128 stands for zero in the data rows.
Here are some points, each followed by its number:
[108 138 115 133 137 174 100 138 136  73 163 146 114 147 133 108  93 141] 0
[ 88 151 121 118 129 148 111 119 183  71 127 159 103 140 140 109 109 139] 1
[139 204 141 108 103  66 100 130 141  89 119 136 114 135 140  78 124 142] 2
[119 159 116 121 101 103 162 139 109 209 164  96 126 136 108  58 142 124] 3
[107 140 109 113 111 122 118  79 162  86 129  45 192 116 152 191  93 112] 4
[118 155 116 113 105 130 143 126 141 203 129 130 130 140  93  54 143 143] 5
[ 93 132 110 131 100  94 112 121 120 135  91 165 108 143 121  77 142 112] 6
[ 89 100 156 146 169 165 133 151 102 170 156 113 103 106  72  67 161 119] 7
[106 137 114 110 183 156  97 181  73 202 147 103 129 133  52  93 181  84] 8
[110 141 116 119 101 122 164 106 161 219 121 114 128 117  94  71 183 107] 9
[ 86 132 186 188 130  77 136 138 112 177  60 149 133  97 158 140  78 175] 10
[255 153 101 120  97  68  99 156  97 132  36 122 165 108 129 176 114  89] 11
[ 95  70 119 174 198 188 103 146 110 107 203  99 148 133 132 116 191 124] 12
New points follow, each followed by the numbers of its two nearest points above, looking only along the 5 directions in which the numbered points spread most, nearest first.
[115 168 123 141 218 181 109 166 139  84 201 134 117 144 139 101  94 154] 0 1
[255 135 112 134 112  81  99 129 155  73 145 166  71 131 143 148 113 109] 2 6
[255 103 168  98  97  76 123 129 155 115 121 172  66  92 158 161  79 126] 2 11
[114 149 129 126 108 112 146 116 170  99  84 175 113 143 110 142  92 137] 2 6
[ 96 153 103 120 142 117  95  81 142 101 106  50 163 115 151 135 117 123] 4 1
[255 115 162 111  97  64 114  92 151  95 108 187  92 111 170 158  91 132] 2 11
[107 156 131 119 110  98 162 115 154 123  57 174 104 136 132 162  86 108] 2 6
[121 145 116 104  98  96 134 145 115 147  47 187 122 140 120  89 132 106] 6 2
[118 137 131 114  96  75 164  99 160  99  92 180 106 135 136 147 105 115] 2 6
[ 75 106 152 126 178 124 122  87 137 112 125  57 150  93 129 178  75 169] 4 0
[ 90  77 112 161 188 203 113 158  87 118 205 114 132 136 140 123 135 163] 12 7
[113 137 101 134 112  85 145 104 144 109  66 192 115 144 125 168  89 126] 2 6
[112 145 111 112 113 170 117 126 107 235 107 116 116 132  44  99 179  82] 3 9
[113 153 114 136  99  81 177 158 117  97 196 121 118 147 126  94 104 152] 6 1
[181 153 150 112  87  83 125 162 126  99 223 118 155 150 139  77 164 117] 6 2
[ 92 108 127 104  84 102 165 149 110 146  92 190 118 136 145 131 131 138] 6 2
